A hidden rule labels the rows of this table. It goes by one to three of the table's principal directions, not those with the most spread.
ndarray[ 4.0 -1.5 -3.2 -0.5  1.6  0.3  1.8  0.4 -1.1  3.5  1.5  1.1  2.1 -1.0  0.6  0.7  0.9  0.3 -4.6 -1.5  1.1  3.1
        -0.3 -1.4  1.8 -0.3 -1.0 -1.4  4.8 -1.6  0.3  3.7] B
ndarray[ 0.4  0.4  0.1 -1.3  0.3 -1.2 -0.2  0.4 -0.6 -0.6 -1.0  1.0 -0.4  0.0  0.3 -0.6  0.7  0.5 -0.3 -0.7  1.4 -0.5
         0.3  0.6  0.7  0.7 -0.1  0.2  0.3 -0.2  1.4  1.0] C
ndarray[-2.2 -0.7 -1.6  1.3 -1.6  1.3  1.0 -0.9 -2.5  1.1  0.1  0.9  0.3 -0.3 -0.1 -1.0  0.3  0.6 -0.3  0.1  1.8 -0.3
         0.0  0.4  2.3 -0.8 -1.0  1.0  1.7  1.1  2.2  0.5] B
ndarray[ 0.8  1.0 -0.3  1.6 -0.4 -0.4  0.6  0.4 -0.4 -0.3  3.2 -0.3  0.5  1.2 -1.4  0.1  0.9  0.8 -1.2  1.3 -3.4  0.7
        -0.7 -1.7  1.7 -1.0 -1.2 -1.9  2.7  1.7  0.1  1.5] B
ndarray[ 0.4 -0.2  0.8 -0.6 -2.0 -1.1 -1.7 -1.1 -1.6 -1.9  0.4  0.6 -1.3  0.3  0.1 -1.3  1.2  1.7  0.3 -0.3 -0.4 -2.2
        -0.1  0.6  2.1  0.6 -1.2 -1.0  0.0  1.9  2.6  1.7] A
ndarray[ 0.5 -1.0 -0.1  0.4  0.9 -1.1  0.1  0.0 -0.1 -0.4 -1.3  1.0  0.7 -0.4 -0.1  0.2 -0.1  0.5  0.0 -0.5  1.7 -0.5
         0.6 -0.3  1.2  0.4  0.2  0.6 -1.8 -1.3  1.1  0.4] A
ndarray[ 0.5 -0.1 -0.4  0.2  1.0  0.3  0.3 -0.6  0.4  0.6 -0.1 -0.8  1.6  0.0  0.1  0.7 -2.0  0.3 -0.7 -0.5  0.7  0.6
         1.5  1.2 -0.6  0.6 -1.0  0.2 -1.2 -0.4 -0.6  0.2] B
ndarray[ 1.0  0.2  0.6 -1.7 -2.5 -0.3  0.9  0.9 -1.1  3.7 -0.4  0.0  0.6 -1.2  2.0 -0.7 -0.7 -1.1 -3.4 -1.3  3.8  0.3
        -2.3  0.8 -2.2  1.3 -1.8  0.3  4.1  0.1 -0.4  2.4] C
ndarray[-1.8 -0.8 -0.1 -0.5 -0.5 -0.4  0.2 -1.1 -0.5  2.5 -2.3 -0.1 -0.3 -1.1  0.8 -1.9 -0.6 -0.9 -0.9 -1.1  3.8  0.4
        -1.9  0.0 -1.3  0.9 -0.7  2.8  2.7 -0.7  1.9  0.0] A
ndarray[ 0.8  0.5  0.8  0.2  0.5 -0.1  0.2  0.5  0.0 -1.0  0.3  0.2  0.5 -0.5 -0.5  0.7 -0.8  0.9  0.0  0.4 -0.2 -0.8
         1.1  0.7 -0.2 -0.5 -0.2 -0.5 -2.5 -0.5 -0.4 -0.2] A
ndarray[-0.3  1.7  0.1  0.5  1.1  0.5  0.5  0.5  1.4 -0.7  0.5 -0.7  0.3  1.0 -1.1  0.7 -1.1  0.0  0.7  1.2 -1.9  0.3
         1.8  0.8 -1.1  0.0  0.0 -0.2 -1.4 -0.3 -1.3 -1.3] C
ndarray[ 2.1  0.4 -0.4  0.1  0.7 -0.5  0.6  0.0  0.9  0.9  0.3  0.1  0.8 -0.2 -0.5  0.1 -0.5  0.5 -1.3 -0.2  0.0  0.6
         0.6 -0.3 -0.2  0.6 -0.9 -0.3  0.8 -1.3  0.4  0.6] B
ndarray[ 1.2  0.5 -0.7  0.0  0.2  0.1  0.5  0.9 -0.1  0.2  0.6  0.6  0.4 -0.1 -0.1  0.6  0.4  0.4 -0.5  0.0 -0.2  0.5
         0.2 -0.1  0.3 -0.2  0.0 -0.5  0.7 -0.1 -0.6  0.4] B
ndarray[ 1.1  1.3 -0.3  0.7 -0.1  0.1  0.3  0.4  0.4 -0.1  1.6 -0.1 -0.1  0.3 -0.9  0.0  0.3  0.7 -0.2  0.6 -1.8  0.3
        -0.2 -0.8  0.3 -0.4 -0.5 -0.9  1.5  0.3 -0.3  0.0] B
ndarray[ 1.1  0.3 -0.1 -0.1  0.6  0.4  1.0  1.0  0.2  1.1  0.5  0.2  1.4  0.1 -0.3  1.5 -1.0  0.2 -2.1  0.3 -0.4  1.4
         0.5  0.6 -1.6  0.0 -0.6  0.1  0.1  0.0 -2.1  0.6] C
ndarray[ 0.0  0.9  0.8  0.6  0.6 -0.1  0.4  0.4  0.3 -0.7  0.6 -0.2  0.5  0.0 -0.6  0.3 -0.7  0.3  0.1  0.4 -0.6 -0.4
         0.4 -0.3 -0.1 -0.8 -0.1 -0.3 -1.0  0.0 -0.2 -0.5] A
ndarray[ 1.4  2.3 -0.3  1.0  0.7 -0.2  0.5  0.7  1.5 -0.9  1.6 -0.5  0.6  0.9 -1.4  0.4 -0.9  1.1  0.3  0.9 -2.1  0.0
         1.3  0.1 -0.1  0.3 -0.8 -1.2 -0.1 -0.3 -0.8 -0.5] C
ndarray[-0.7 -0.5 -0.2 -0.3  0.6 -0.1 -0.2 -0.3 -0.5  0.1 -1.4  0.6 -0.5 -0.7  0.5 -0.3  0.4  0.0  0.6 -0.5  1.4 -0.2
         0.0 -0.3  0.5 -0.2  0.8  1.0 -0.5 -0.7  1.0 -0.3] A
ndarray[ 3.2  0.5 -2.2  0.9 -0.4  1.5  1.1  0.6 -1.3 -0.3  3.3  0.8  0.6  0.0 -0.7  1.1  0.6  2.0 -1.1  0.9 -2.2 -0.5
         2.0  0.5  2.8 -0.9 -0.8 -3.8  0.2 -0.5 -0.6  2.2] B
ndarray[-0.7 -0.1  0.1 -0.9 -0.3 -0.6 -0.4 -0.5 -1.1  0.2 -0.8  0.5 -0.6 -0.4  0.5 -1.2  0.6  0.3 -0.5 -0.8  1.5 -0.1
        -0.8  0.2  0.3  0.2 -0.5  1.0  1.5  0.7  1.8  0.7] B
ndarray[ 0.6 -0.2 -0.1 -2.2  1.6 -1.1 -0.1  0.5  0.3  2.1 -1.5  0.1 -0.3 -1.1  1.3 -0.6  0.6 -1.2 -1.7 -1.7  2.4  2.0
        -2.3 -1.1 -1.9  0.4  0.6  1.4  3.5 -1.1  0.0  0.7] B
ndarray[ 1.1  0.8  0.4 -0.6  0.1  0.0  1.2  0.4 -0.4  0.9  0.2  0.4  1.0 -0.5 -0.4 -0.1 -1.2  0.7 -2.3 -0.2  1.1 -0.2
         0.9  0.9 -0.6  0.1 -1.5 -0.2  0.5 -0.7  0.5  1.1] A
ndarray[ 0.7  0.6  0.3  1.3  1.2 -0.2  0.8  1.0  1.1 -0.3  1.6 -0.8  1.8  0.2 -0.7  1.1 -0.9 -0.3 -0.3  0.5 -1.4  1.1
         0.1 -1.0 -0.3 -1.0 -0.1 -0.6 -0.5  0.3 -1.6 -0.6] A
ndarray[ 2.4  0.3 -2.2  0.8 -0.2  1.3  1.1  0.4 -1.7  0.9  2.7  0.6  0.4 -0.3 -0.2  0.9  0.9  1.5 -1.5  0.6 -1.6  0.4
         1.1 -0.2  2.6 -1.0 -0.7 -3.1  1.6 -0.4 -0.1  2.5] A
ndarray[-1.1  1.0 -0.5  1.1  0.2  0.8  0.3  0.1 -1.3  1.3  2.2 -1.0  0.3  0.1  0.1  0.9  0.1  0.4 -1.1  0.4 -2.0  2.1
        -1.7 -1.7  0.0 -1.9 -0.6 -0.3  3.3  2.6 -1.2  0.6] B
ndarray[-0.2 -0.5  0.5 -1.3 -0.4 -0.4 -0.3 -0.7  0.4  1.6 -1.9 -0.2 -0.4 -0.6  0.8 -0.9 -0.5 -0.8 -0.6 -0.8  2.0  0.1
        -0.5  0.6 -1.7  1.3 -0.4  1.4  0.8 -0.9  0.8  0.0] A
ndarray[ 2.4  0.6  1.3 -2.0 -0.4 -1.3 -0.5  0.8  0.0 -0.5 -0.8  1.0 -0.2 -0.7  0.5 -0.1 -0.6  1.0 -1.4 -0.9  1.9 -1.6
         0.0  1.1 -1.1  1.3 -0.7 -0.5 -0.7 -0.9 -0.2  1.4] B
ndarray[-4.0 -0.8 -0.5 -0.2 -1.2  0.7  1.1 -0.9 -1.9  3.1 -1.5  0.1  0.5  0.0  0.8 -1.6 -0.5 -1.5 -1.9 -0.9  3.8  1.2
        -2.0  0.1 -0.6  0.0 -1.1  3.3  4.3  1.6  1.5  0.4] C
ndarray[ 3.1 -0.8 -1.5 -1.0 -0.3  0.4  0.4  1.2 -1.1  1.4  1.2  0.9  0.7 -1.4  1.3  0.7  0.7  0.4 -2.2 -1.1  1.4  0.7
        -1.0  0.0  0.3 -0.1 -0.2 -1.6  2.0 -0.6 -1.4  2.2] C
ndarray[-0.1  0.4  1.0 -1.4 -0.2 -1.5 -2.2  0.0 -0.5 -2.9 -1.2  0.8 -1.9  0.1  0.8 -0.6  0.8  1.2  2.0 -0.9  0.8 -2.3
        -0.5  0.4  0.8  0.8  0.8 -0.2 -1.7  0.8  0.7  0.2] B
ndarray[-2.3 -1.6  0.0  0.2 -0.7  0.6  0.3 -1.6 -1.0  1.1 -1.4  0.3 -0.3  0.2  0.1 -0.6  0.3 -0.8 -0.3  0.0  0.8  0.2
         0.3  0.1  0.7 -0.2  0.0  1.5  0.0  0.3  2.0  0.0] A
ndarray[ 1.8  0.4 -0.2 -0.7  0.5  0.0 -0.6  0.9  0.4 -2.2 -0.3  1.2 -0.5 -0.3 -0.1  0.7  0.4  1.2  1.4  0.0 -0.1 -1.3
         1.7  1.1  0.5  0.3  0.9 -0.9 -3.0 -1.0 -0.7 -0.5] B
ndarray[-0.4  0.9 -0.5  1.3  0.5  0.1  0.8  0.7  0.4  1.7  1.5 -1.3  1.4 -0.1  0.3  0.5 -0.4 -0.9 -0.8 -0.4 -0.2  2.3
        -2.1 -2.2 -0.4 -1.0 -0.3  0.3  3.4  1.3 -1.4 -0.4] B
ndarray[ 1.2  0.0 -0.4 -1.9 -0.8  0.2 -0.5  0.6 -1.8  1.6  1.7 -0.5 -1.0 -0.9  1.6 -0.1  2.0 -0.3 -2.0 -0.4 -1.0  1.7
        -2.2 -0.2 -0.6 -0.8 -0.1 -1.7  4.1  1.5 -0.7  2.6] B
ndarray[ 5.4  1.3  0.1 -2.9 -0.1 -0.5 -0.7  2.4 -0.2 -0.1  1.6  0.9 -1.1 -1.6  1.5  1.0  1.6  1.1 -1.5 -1.0 -0.5 -0.3
        -1.1 -0.1 -0.8  0.1  0.6 -3.5  1.6 -1.0 -2.4  2.4] A
ndarray[-3.3  1.0 -0.6  2.5 -0.2  1.1  0.9 -0.6 -0.4  0.3  0.7 -0.7  0.0  0.6 -1.3 -0.4 -0.4  0.1  1.2  1.5 -1.2  0.5
         0.0 -0.8  0.7 -1.4 -0.3  1.2  0.9  1.1  0.8 -1.7] B
ndarray[ 0.5  0.0 -0.1 -0.6 -1.0  0.2  0.0  0.2 -0.6  1.7 -0.1  0.5 -1.2 -0.7  0.2 -0.1  0.6  0.2 -1.3  0.3 -0.1  0.5
        -1.5 -0.3 -1.4  0.2 -0.2  0.2  2.2 -0.2 -0.5  0.8] B
ndarray[ 0.1  0.1  1.2 -0.4  1.9 -0.3  0.1  0.0  2.6  0.2 -1.5 -1.5  1.4  0.3  0.3  1.1 -2.2 -1.6  0.6 -0.5  0.4  0.7
         1.7  0.6 -2.3  0.9  0.6  0.8 -3.0 -1.6 -1.4 -1.8] B
ndarray[ 1.4 -0.2 -0.2 -0.3  0.6 -0.8 -0.3  0.4  0.5 -0.4 -1.0  0.8 -0.6 -0.6  0.1  0.2  0.6  0.3  0.8 -0.1  0.5 -0.5
         0.4 -0.2  0.4  0.6  0.9 -0.3 -1.3 -1.9  0.4  0.1] B
ndarray[ 1.6 -1.5 -1.2  1.0  1.0 -0.1  1.5 -0.2 -0.1  1.9  0.7  0.4  2.1  0.0 -0.3  0.8  0.3 -0.4 -2.4 -0.2 -0.2  2.1
         0.8 -1.2  1.6 -0.4 -0.6 -0.3  1.3 -0.8  0.9  1.5] B
ndarray[ 1.6 -0.7 -0.6  0.4  0.5  0.1  0.6  0.4  0.3  0.1  1.2  0.3  0.8  0.6 -0.3  0.9  0.9 -0.3 -1.0  0.2 -1.7  0.9
         0.6 -1.2  1.4 -0.5  0.3 -1.4  0.3 -0.2 -0.4  0.9] B
ndarray[-0.4  2.2 -0.7  2.4  0.2  1.6  1.4  0.8  0.9  1.0  3.3 -1.5  0.7  1.0 -1.6  1.1 -0.6  0.0 -0.4  1.8 -3.9  1.8
        -0.8 -2.0 -0.7 -1.7 -0.4 -1.1  2.7  1.2 -2.7 -1.1] B
ndarray[ 0.7 -0.8  0.0 -0.6  0.8  0.7 -0.1 -0.4  0.3  0.3 -0.2 -0.2  1.1 -0.3  0.2  0.9 -1.5  0.2 -1.1 -0.7  0.5  0.5
         0.7  0.9 -1.3  0.1 -0.4  0.5 -1.3  0.0 -1.4 -0.2] B
ndarray[-1.9  1.6  0.7  1.4 -1.0  1.7 -0.5  0.3  1.3 -1.6  1.2 -1.4 -0.9  0.8 -1.0  0.6 -1.2  0.0  2.7  1.8 -2.8 -0.9
        -0.2  0.6 -2.2 -0.6  0.6  0.0 -1.9  1.4 -3.1 -3.2] C
ndarray[-1.2 -0.7  0.4  1.4  1.4 -0.1 -0.7  0.4  1.6 -1.7 -0.2 -0.5  0.2  0.4 -0.1  1.2  0.3 -1.1  2.7  0.2 -1.3  0.5
        -0.6 -1.9  0.1 -1.1  2.3  0.7 -2.5  0.3 -1.7 -2.7] B
ndarray[ 0.5 -0.7  0.3  0.9  1.1 -0.2 -1.5 -0.3  1.6 -2.3  0.1 -0.3 -0.1  0.7 -0.5  1.4 -0.4  0.5  2.1  0.1 -2.2 -0.4
         0.1 -1.1  0.2  0.0  1.3 -0.3 -3.3  0.2 -2.0 -1.6] B
ndarray[-3.9 -0.4 -0.5  2.3  0.0  0.9  0.7 -0.5  0.6 -1.1 -0.6  0.2 -0.2  1.5 -1.8 -0.5  0.1 -0.8  2.2  1.6 -0.8 -0.2
         0.3 -0.6  0.7 -0.7  1.0  2.1 -1.2  0.4  0.3 -2.8] C
ndarray[ 1.7 -0.4 -1.2  1.0  1.4 -0.5  1.5  0.2  0.2  1.1  0.5  0.6  1.8  0.0 -0.8  0.5  0.0  0.2 -1.7 -0.1  0.0  1.4
         1.1 -1.0  1.6 -0.2 -0.6 -0.3  0.8 -1.4  1.0  1.1] B
ndarray[ 0.5  0.1 -0.4 -0.5 -0.2 -0.3  0.5  0.4 -1.3  0.8  0.4  0.8 -0.6  0.6  0.3  0.3  1.9 -0.1 -1.1  0.4 -1.0  0.6
         0.6 -0.5  1.8 -0.2  0.2 -1.3  1.5  0.0  1.3  2.2] B
ndarray[ 1.0  2.0  0.7  1.5  2.6  0.0  0.0  1.1  2.9 -2.6  1.4 -1.2  0.5  1.0 -1.7  1.9 -1.1  0.4  2.3  1.5 -4.0  0.1
         1.9 -0.8 -0.8 -0.8  1.3 -1.4 -3.9 -1.0 -2.7 -2.5] A
ndarray[ 0.8  0.1 -0.2 -0.5 -0.2  0.0  0.3  0.5  0.9  0.7 -0.7 -0.2 -0.1 -0.1  0.8  0.3  0.5 -1.2  0.8 -0.1  0.4  0.1
         0.9  0.3 -0.1  0.8  0.8 -0.7 -0.5 -1.6 -0.1 -0.2] B
ndarray[ 2.3 -1.5 -2.0 -0.3  1.1 -0.6  1.2  0.1 -0.6  1.2 -0.9  1.9  0.9 -0.6 -0.1 -0.2  0.9  0.5 -2.0 -0.8  2.1  0.6
         1.1 -0.1  2.1  0.7 -0.3 -0.2  0.9 -2.6  1.9  2.2] C
ndarray[ 1.9  0.8  0.8 -1.1  0.3 -1.0  0.1  0.7 -0.1 -0.2  0.2  0.2  0.8 -0.4  0.4  0.3 -0.3  0.6 -1.3 -0.6  0.6 -0.1
         0.9  0.8 -0.2  0.3 -0.9 -0.9 -0.3 -0.1  0.3  1.2] B
ndarray[-1.0 -0.1 -0.9 -0.2 -0.8  0.3  1.5 -0.1 -1.9  3.2  0.6  0.0  0.4 -0.8  0.4 -1.6  0.5 -0.7 -2.9 -0.3  1.9  1.6
        -2.2 -0.5 -0.2 -0.7 -1.4  0.8  5.5  0.6  1.5  1.8] B
ndarray[ 2.1  0.2  0.6  0.0 -0.7  0.2 -0.6  0.7  0.8 -1.1  2.3 -0.7  0.6  0.3 -0.1  1.1 -0.1  0.3 -0.2  0.4 -2.6  0.1
        -0.3  0.2 -0.9 -0.3 -0.3 -1.9 -0.7  1.4 -2.6  0.0] C
ndarray[ 2.2  1.4  0.6 -0.3 -0.6 -0.8 -0.2  0.0 -0.3 -0.4  1.3  0.4  0.0  0.0 -0.7 -0.1 -0.2  2.1 -1.4  0.0 -1.1 -0.7
         0.4  0.3  0.3  0.3 -1.8 -1.2  0.9  0.7  0.7  1.4] B
ndarray[-0.2 -1.1  1.9  0.9 -0.5 -0.5 -1.3  0.5  0.5 -1.7  0.3 -0.8  1.2 -0.6  1.1  1.5 -0.9 -0.6  1.5 -0.9  0.3 -0.5
        -1.7 -1.3 -0.5 -0.9  1.0  0.3 -3.0  2.0 -2.5 -1.7] A
ndarray[-1.3  1.0 -0.2  0.0 -2.0  0.7  0.4  0.0 -1.6  0.6  0.7  0.3 -1.2  0.1 -0.3 -1.2  0.6  0.5 -0.6  0.9 -0.1 -0.6
        -0.8  0.8 -0.1 -0.2 -1.0  0.0  2.4  1.2  0.8  0.7] C
ndarray[-4.3 -0.6  1.7  0.7 -1.3 -0.3 -1.6 -0.9 -0.1 -1.9 -1.3 -1.0 -0.8  0.1  0.4 -1.2 -0.4 -1.0  3.0  0.0  0.9 -1.1
        -1.9  0.3 -1.1 -0.3  0.7  2.6 -1.6  2.7  0.1 -2.8] C
ndarray[ 0.4  0.0 -0.2  0.0 -0.1 -0.2  0.4  0.3 -0.3  0.0 -0.1  0.4  0.5 -0.3  0.0 -0.1 -0.2  0.3 -0.4 -0.1  0.9 -0.3
         0.5  0.6  0.4  0.1 -0.4 -0.1 -0.3 -0.3  0.4  0.4] C
ndarray[-0.6  1.1 -0.6 -1.0 -1.6  0.4  0.4  0.2 -2.0  1.9  0.2  1.0 -2.4  0.1  0.4 -0.9  2.1  0.4 -1.3  0.5 -0.2  0.1
        -1.4 -0.7  0.7 -0.2 -0.1 -0.6  4.4  0.3  1.3  2.1] A
Here are more rows. What is the label of each one?
ndarray[-1.5 -0.9  0.0 -0.6 -1.6  1.0 -0.2 -0.7 -1.1  0.7 -1.2  0.3 -1.2 -0.6  0.7 -0.8  0.4 -0.5  0.5  0.0  1.4 -1.0
        -0.1  1.1 -0.2  0.1  0.3  0.6 -0.3 -0.2  0.9 -0.2] -> A
ndarray[-0.5  1.3  1.1 -1.2 -1.2 -0.1 -0.9  0.3 -0.5  0.1 -0.6  0.1 -2.4 -0.2  0.7 -0.3  0.8  0.2  0.7  0.2 -0.3 -1.1
        -1.3 -0.3 -0.9  0.2  0.7 -0.3  0.9  0.2 -0.2  0.1] -> A
ndarray[ 0.7 -0.9 -0.6  0.7  0.7 -0.5  0.1 -0.5  0.3  0.5  0.1  0.1  0.2  0.1 -0.4  0.0  0.8 -0.1 -0.4  0.0 -0.8  0.9
        -0.2 -1.4  1.1 -0.1  0.2 -0.1  0.8 -0.6  1.0  0.5] -> A
ndarray[ 2.8  2.2 -0.2 -0.3  1.0  0.2  1.4  1.3  1.3  0.3  1.3  0.0  1.4  0.6 -1.0  1.3 -1.4  0.9 -1.8  0.7 -1.5  0.6
         2.4  1.3 -1.2  0.6 -1.2 -1.6 -0.3 -1.2 -1.7  0.7] -> C
ndarray[-1.0 -0.4  1.4  0.6  0.2 -0.2 -1.8 -1.1  1.4 -1.7 -0.3 -1.1 -0.7  0.3 -0.7  0.2 -1.1  0.3  1.8  0.4 -1.8 -0.6
        -1.0 -0.4 -1.9  0.1  0.4  1.0 -2.4  1.1 -1.4 -2.1] -> A
ndarray[ 1.7  0.2 -0.5  0.3 -0.1  0.7 -0.5 -0.4 -0.4 -0.8  1.2 -0.4  0.6 -0.5  0.1  0.7 -1.6  1.8  0.0 -0.3 -0.2 -1.2
         1.2  1.3  0.4  0.1 -1.0 -1.6 -1.8  0.0 -0.9  0.6] -> A
ndarray[ 2.1 -0.1 -1.6  0.0  1.6 -0.2 -0.1  0.8  0.5 -1.9  0.3  1.6 -0.7 -0.3 -1.1 -0.1  1.9  1.1  1.1  0.3 -1.0 -0.2
         0.9 -0.6  1.8 -0.4  1.3 -0.9 -0.8 -1.8  0.5 -0.3] -> C
ndarray[-0.2 -0.1 -0.7  2.5  1.0  0.4 -0.5  0.5  1.3 -2.6  1.7 -0.8  1.1  0.5 -0.8  1.2 -0.6  0.2  2.8  0.5 -1.9 -0.1
         0.0 -1.2  1.2 -1.1  1.1 -0.7 -2.7  0.8 -2.3 -2.3] -> B
ndarray[-3.9  0.5  2.1  0.7 -2.1 -0.7 -0.9 -1.6  0.3 -0.5 -1.6 -1.2 -1.0  1.0 -0.4 -1.8 -1.0 -0.6  1.8  0.7  0.4 -1.5
        -0.5  1.0 -1.2  1.1 -1.0  2.3 -0.6  1.8  1.9 -1.7] -> B
ndarray[ 1.5  0.2 -0.2 -2.1 -1.0 -0.4  0.8  0.5 -1.5  2.0 -0.4  0.8  0.5 -0.9  1.1 -0.8  0.0  0.2 -3.0 -1.1  2.7  0.1
         0.1  1.8 -0.5  1.0 -1.7 -0.2  2.6 -0.3  1.2  2.6] -> C
ndarray[-4.4 -1.2  1.5  0.2 -0.1 -0.2 -1.7 -1.8  0.5 -0.5 -2.4 -1.3 -1.1  0.1  0.3 -1.1 -0.7 -1.3  2.2 -0.4  0.9  0.0
        -2.0 -0.4 -2.1  0.0  0.9  3.6 -1.0  1.6  0.4 -2.7] -> A
ndarray[-2.8 -0.2 -0.5  2.4  0.9  0.8  0.0 -0.6  1.2 -1.2  0.1 -0.7  0.2  0.9 -1.5  0.1 -0.6 -0.4  2.3  1.1 -1.6  0.6
        -0.2 -1.0 -0.1 -1.0  0.9  1.7 -1.2  0.8 -0.8 -3.1] -> C
ndarray[ 0.7  0.7 -0.3 -1.0 -0.2  0.7  0.8 -0.1 -0.3  1.3  0.0 -0.1  0.6 -0.2  0.1 -0.2 -1.1  0.3 -1.7 -0.2  0.9  0.2
         1.3  1.9 -1.1  0.7 -1.4 -0.1  0.7 -0.5  0.1  0.8] -> C
ndarray[-1.3  2.1  0.2  2.3 -0.3  0.1  0.4 -0.3  1.2 -1.1  1.4 -1.2  0.0  1.3 -2.0 -0.4 -0.9  0.6  1.6  1.9 -2.7 -0.4
         0.9 -0.2  0.1 -0.2 -0.9 -0.2 -0.3  0.7  0.2 -1.6] -> B
ndarray[-2.2 -0.4  0.4 -0.4  0.4 -0.3 -0.9 -0.9  0.8 -1.1 -2.6 -0.4 -0.4  0.1  0.4 -0.9 -1.3 -0.6  2.2 -0.5  2.2 -1.2
         0.7  1.7 -1.0  1.3  0.5  2.0 -2.7 -0.7  0.6 -1.8] -> B
ndarray[ 4.0  0.6  0.9 -3.3  0.1 -0.8 -1.1  1.7  0.7 -0.4  0.2  0.6 -1.6 -1.1  1.4  0.2  1.5 -0.1 -0.7 -1.0 -0.1 -0.6
        -1.2 -0.1 -1.6  0.7  1.2 -2.3  0.7 -1.4 -1.7  1.3] -> B
ndarray[-0.7 -0.7  1.2  0.5 -2.3  0.5 -0.4 -0.8  0.3  1.1  1.0 -1.3 -0.6  0.4  0.1 -0.2  0.0 -1.2 -0.4  0.7 -1.8  0.0
        -2.0 -0.8 -1.3  0.0 -0.4 -0.4  1.3  1.3 -0.9 -0.1] -> A
ndarray[ 0.7 -0.1 -1.4 -1.2  0.5  0.3  0.8  0.1 -1.0  0.8 -0.7  0.9 -0.4 -0.1  0.4 -0.4  0.9  0.0 -0.7 -0.1  1.0  0.0
         1.9  1.5  1.2  0.6  0.1 -0.9  0.3 -1.9  1.5  1.7] -> B
ndarray[ 2.2 -0.5 -0.3 -1.3  0.6 -0.7  0.3  0.4 -0.1  0.7 -0.4  0.7  0.8 -0.4  0.8  0.1  0.1  0.0 -1.6 -1.2  1.5  0.3
         0.6  0.3  0.5  0.8 -0.4 -0.7  0.5 -1.1  0.4  1.7] -> B
ndarray[-1.4 -0.9  1.6 -2.3 -2.1  0.2 -1.8 -0.5 -0.4 -0.9 -2.5 -0.2 -1.1 -0.7  2.1 -0.7 -0.7 -0.8  1.8 -1.2  3.0 -2.2
         0.0  3.1 -2.0  1.6  0.4  1.2 -2.9  0.7 -0.4 -1.0] -> C
ndarray[-0.1  1.2 -0.3 -0.4  0.4 -0.2  0.5  0.5  0.8  0.1 -1.1  0.5 -0.6  0.5 -0.2 -0.2  0.3 -0.3  0.7  0.2  0.4 -0.2
         1.1  0.2  0.0  0.8  0.6  0.2  0.0 -1.5  0.5 -0.5] -> C
ndarray[ 2.7 -0.6  0.0 -0.3 -0.2 -0.3  0.2  1.3  0.3  1.6  1.1 -0.5  1.2 -1.4  1.4  1.1 -0.1 -0.8 -1.5 -1.1  0.9  1.0
        -2.1 -1.4 -0.9 -0.3  0.2 -1.2  1.5 -0.4 -2.3  0.9] -> A
ndarray[-0.3  0.0  0.0  1.5  1.2 -0.1 -0.1 -0.6  1.5 -1.3  0.5 -0.7  0.9  1.1 -1.2  0.4 -0.8  0.1  1.0  0.3 -1.7  0.2
         0.9 -0.9  0.6 -0.2  0.0  0.2 -1.4  0.3 -0.3 -1.4] -> B
ndarray[-1.1 -1.6  2.2 -0.5 -1.1 -0.9 -2.3 -1.4  0.7 -0.9 -1.4 -1.4 -0.2 -0.5  1.4 -0.5 -1.3 -0.9  1.4 -1.4  1.5 -1.2
        -1.9  0.2 -1.8  0.9  0.1  1.3 -2.1  1.4 -0.5 -1.2] -> A
ndarray[ 0.3 -0.3  0.1 -0.4 -1.0  0.6 -0.3 -0.7 -0.6 -0.4 -0.3  0.3 -0.4 -0.2  0.3 -0.1 -0.2  0.7  0.3 -0.1  0.4 -1.4
         1.4  1.4  0.6  0.3 -0.4 -0.6 -1.7 -0.2  0.8  0.3] -> A
ndarray[-3.0 -0.2  0.2  1.2 -1.2  0.5 -0.6 -1.6 -0.5 -0.1  0.0 -0.8 -1.5  0.5 -0.7 -1.4  0.3 -0.1  1.4  1.0 -1.1 -0.5
        -1.3 -0.6  0.1 -0.4 -0.1  1.0  1.0  1.2  1.3 -1.0] -> A
ndarray[-2.3  0.2  0.1  1.7 -0.1  0.0  0.5 -0.3  0.7  0.2  0.2 -1.2  0.4  0.8 -0.6 -0.4 -0.4 -1.3  1.2  1.0 -0.7  0.6
        -0.3 -0.5 -0.1 -0.3  0.1  0.7  0.2  0.4  0.2 -1.3] -> B
ndarray[ 2.4  0.2  0.3 -0.8  0.2 -1.9 -0.6  0.2 -0.3 -1.1  0.0  1.1  0.2 -0.2 -0.2 -0.5  0.4  1.7 -1.1 -0.8  0.8 -0.9
         0.2  0.3  1.2  1.0 -1.1 -0.7  0.2 -0.1  1.5  1.8] -> C
ndarray[ 3.7 -0.5 -0.3 -2.7  1.5 -1.6 -0.9  1.1 -0.2 -2.6 -1.7  2.6 -0.4 -0.7  0.5  0.3  0.9  1.8  0.0 -1.3  2.1 -1.9
         2.5  2.1  1.4  1.5  0.7 -1.2 -3.7 -2.5  1.0  1.8] -> C
